Look-ups in named tables: a row name and a column name give one cell, copied from the table.

Vulu =
,Kosomo,Lopi,Vib,Fus,Gegube,Totet
Mipevo,6.0,4.1,3.9,6.2,2.1,6.0
Zegigi,7.7,5.2,4.6,5.6,2.2,7.7
Tuvafav,4.2,2.7,3.7,6.1,3.4,4.2
Mil,5.2,4.5,6.5,3.6,8.7,5.2
Bek,2.7,6.9,4.9,7.8,4.7,2.7
Tagip,8.6,7.2,5.9,4.9,3.9,8.6
Tol,2.6,3.4,5.2,5.2,7.5,2.6

Gegube of Bek is 4.7
Kosomo of Zegigi is 7.7
Lopi of Tol is 3.4
Kosomo of Bek is 2.7
Lopi of Tuvafav is 2.7
Vib of Mil is 6.5
Lopi of Mipevo is 4.1
Vib of Tol is 5.2
Which row has the largest Lopi? Tagip

Luvo
fields: Duna, Rop, Bisunu, Deg, Sis, Semoz, Bul, Bapa, Pon
Laleto: [0.85, 0.60, 0.51, 0.53, 0.27, 0.60, 0.42, 0.59, 0.27]
Guvi: [0.66, 0.84, 0.63, 0.23, 0.54, 0.52, 0.35, 0.36, 0.37]
Nik: [0.65, 0.75, 0.31, 0.36, 0.66, 0.66, 0.49, 0.48, 0.43]
Soranil: [0.57, 0.60, 0.74, 0.47, 0.36, 0.40, 0.43, 0.36, 0.33]
Varip: [0.71, 0.80, 0.41, 0.52, 0.35, 0.44, 0.28, 0.45, 0.24]
Dut: [0.48, 0.88, 0.56, 0.55, 0.42, 0.61, 0.48, 0.51, 0.28]
Vuzoto: [0.76, 0.78, 0.77, 0.32, 0.35, 0.61, 0.40, 0.51, 0.30]
Vilato: [0.67, 0.69, 0.56, 0.42, 0.43, 0.50, 0.40, 0.43, 0.34]

Semoz of Vuzoto = 0.61
Sis of Guvi = 0.54
Pon of Vilato = 0.34
Pon of Soranil = 0.33
Duna of Laleto = 0.85
Sis of Laleto = 0.27
Sis of Vuzoto = 0.35
Bisunu of Soranil = 0.74
Semoz of Laleto = 0.60
Rop of Laleto = 0.60
Semoz of Soranil = 0.40
Bapa of Nik = 0.48

Bulape
columns: Rap, Bugen, Vugul, Vumef, Tipe
Bog: [0.31, 3.10, 3.18, 1.71, 2.57]
Zuz: [6.72, 4.09, 3.40, 7.57, 4.14]
Lepuman: [6.19, 1.52, 0.97, 4.95, 2.18]
Kur: [4.46, 4.02, 3.55, 5.82, 3.80]
Doroli: [7.04, 3.89, 3.18, 7.61, 4.04]
Nok: [7.36, 2.73, 2.01, 6.98, 3.19]
Keletir: [1.68, 3.54, 3.47, 3.20, 3.08]

Zuz, Vugul: 3.40
Kur, Vumef: 5.82
Keletir, Rap: 1.68
Keletir, Bugen: 3.54
Bog, Tipe: 2.57
Kur, Tipe: 3.80
Bog, Bugen: 3.10

Table Ratub
cols = Pudu, Lem, Vofof, Rud, Kidi
Gud: [56, 205, 153, 159, 32]
Nis: [65, 140, 75, 158, 218]
Naro: [231, 103, 132, 183, 171]

What is the Vofof of Gud in Ratub?
153
What is the Rud of Nis in Ratub?
158
What is the Vofof of Nis in Ratub?
75
What is the Pudu of Nis in Ratub?
65
What is the Lem of Naro in Ratub?
103
What is the Kidi of Gud in Ratub?
32
What is the Pudu of Naro in Ratub?
231
What is the Vofof of Naro in Ratub?
132
What is the Rud of Gud in Ratub?
159
What is the Lem of Nis in Ratub?
140

Luzitep:
fields: Zonul, Reb, Mezudi, Siper, Foniteg, Kadupen, Laful, Kigupu, Vove, Kip
Gukaleb: [216, 52, 134, 144, 51, 155, 144, 156, 215, 130]
Zan: [236, 72, 237, 247, 72, 182, 245, 170, 237, 253]
Tak: [129, 185, 213, 216, 184, 77, 216, 77, 128, 227]
Sazap: [125, 191, 207, 213, 191, 76, 209, 91, 119, 234]
Tivunol: [145, 64, 204, 209, 63, 83, 210, 71, 146, 207]
Nuti: [129, 173, 206, 212, 172, 91, 212, 85, 128, 217]
Zirid: [205, 125, 125, 120, 126, 181, 118, 182, 203, 119]

Gukaleb, Reb: 52
Zirid, Mezudi: 125
Gukaleb, Kip: 130
Sazap, Mezudi: 207
Tak, Kip: 227
Tak, Zonul: 129
Tivunol, Kigupu: 71
Zirid, Kadupen: 181
Sazap, Kadupen: 76
Row with the largest Foniteg: Sazap

